128 stands for zero in the data rows.
Here are some points:
[115  76 158 134 133 164 131  67 101 168 183 136 124 180 156 165]
[119 116 129  55  80  86 187 177 139 137 140 169 146 110 111 139]
[147  93 114 114 140 140 130  80 136 145 181  72 140 138 151 144]
[111 102 186  76 122  96 146 172 148 184 148 134 104 109  74 145]
[133 119 124 153 168 161  91 103 142 163 169 118 105 171 110 100]
[140  95  21   9 134  85 162 149  79 125 152 158 169 174 102 129]
[158  97  79 163 113 158 143  98 183 177 164 121 132 175 115 125]
[ 94 149 172 144 116 160 140 130 137 124 126 146 114 135 136 139]
[141 109 156 108 131  74 126 136 131 118 109 130 140 114 155  66]
[170 124 131 119 108 117 132 123 129  97 146 172 129 133 144 115]
[179  77  82 129  71 149  99  44 108  74 143 110 134 165  86 129]
[126 106 104  23 111  93 156 131 137 134 152 162 131  58  90 109]
[163 156 187  91  72 125 190 145 136 115 156 202  93  91 133 134]
[147 110 119 118  97 136  98 109 137 132 211 148 137 115 141 169]
[119  83 120 125 149 146 152  54 131 167 169 180 142 136 147 145]
[150 146 131 158 158 197 119 102 185 160 121  99  87  94 107  93]
[129 174  47 151 230 198  65 165 100 161  90  27 185 178 133  97]
[128  93 165  85  89  86 102 124 112  93 127 182 154 149 157 152]
[143 181 174 208 110 139  43  62 165 129 137 148 100  79 122 136]
[ 98 193 143 220 141  99  64  99 164  95  57  95 130 108 124 171]
[143 117 163 189 129 164 109 110 154 127 128 146  55 130 134 109]
[ 90 162 214  99  89 150 167 111 144 117 139 158  77  79 156 100]
[125 182 150 111 142  68 143 100 128 123 143 122 112 104 104 136]
[144 144 100  99 127 106 108 227  61  46  85 166 182 125  63  85]
[115 144 138 184 104  74 118 121 183  93  93 171 115 127 109 106]
[156 102  64 189 181 166  71  60 124 154 137  68  96 151 166 164]
[ 63 184 117 187 171 161 103 102 162 134 134 102 112 149 125 110]
[150 134 155  76  78 133 183 207  44  96 126 120 142  95 123 124]
Then 10 other points, each followed by its number:
[162  80  96 111 108 207 119 130 103 117 118 124 156 162 117 152] 0
[134 118 154 120 117  86  93 174  83 133 143 117 130 143 146 112] 1
[135 144  93 133 159 173 114  71 148 107 177 106 129 184 147 139] 2
[128 140 139  58  85 110 139 150 106 107 157 129 128 126 152  99] 3
[ 76 131 153 195 117 126 128 101 179 148 220 121  83 106 183 131] 4
[143 113  94 136 144 180  64  96 134 139 130 103 123 116 129 122] 5
[132  80 146 132 121 122 109  89 171 105 155 155 143 129  84 117] 6
[109  67 125  88 154 143 106 100 117 148  86 109  95 128 124 101] 7
[141 109  88 223 170 126  97  81 141 106 104  84 120 132 146 135] 8
[160 131 148 171 141 121  91 133 120 129 131  92 118  58 167 108] 9
Which of these numbered points is nearest to each point below, looking only along the 7 directions in which the first points spread most? Its number follows each.
[137 117 114 137 150 148 106 100 120 163 138 159 102 120  96 134] > 7
[170 157  83 105 164 120 119  80 121 159  66  69  77 167 105  77] > 5
[153 133 136 246  87 107  25  72 138 125 147  95  66 151 124 138] > 8
[152 136 122 123 119  77 136 136 147 151 201 155  85 120 176 141] > 6
[116 106 157 141  97 103  85 170 115 102 130 127 123 100 142 128] > 1
[123 110 133 122 103 127 152 143 154 129 165 164 128 109 127 148] > 6
[179  97  78  95 131 120 108 131  91 121 110 136 133 186 108 130] > 0
[186  90 111 153 130 160  95  50 139 205 175 102 111 133 172 160] > 2
[132 153 198 214  88 144 152 119 138 113  70  82 138 117 124 106] > 9
[133 137 169 147 112 128 142 149 177  85 142 134 147 126 178 134] > 1
[173 155  51 158 181 186  83  72 179 119  66  92 121 197 139 172] > 8
[139 118  81 182 126 184  93 103 143  99 125  98 124 173 149 188] > 2
[156 122 158 170 158 118 128 139 169 190 152  96 115 134 126 118] > 7
[104 126 118 170  96 128 133 150 158 112  76 131 122 128  98 139] > 6
[104 141 165 191 131 140 132  73 164 145 173 162  98 139 143 122] > 4
[124 159 148 121 107 135  94  74 144 135  97 131 131  93 113 178] > 9
[ 65 122 116 125 163 139 110 100 182 134  93 131 120 110  84 135] > 7
[145 122 153 195 124 178 118  84 154 173 129 109 151  96 150 155] > 4
[129 135  89 201 168 135 112  73 170 177 140  81 129 225 145 115] > 2
[153 127 124  80 110  99 181 128 100 134 141 171 135 105 108 125] > 3
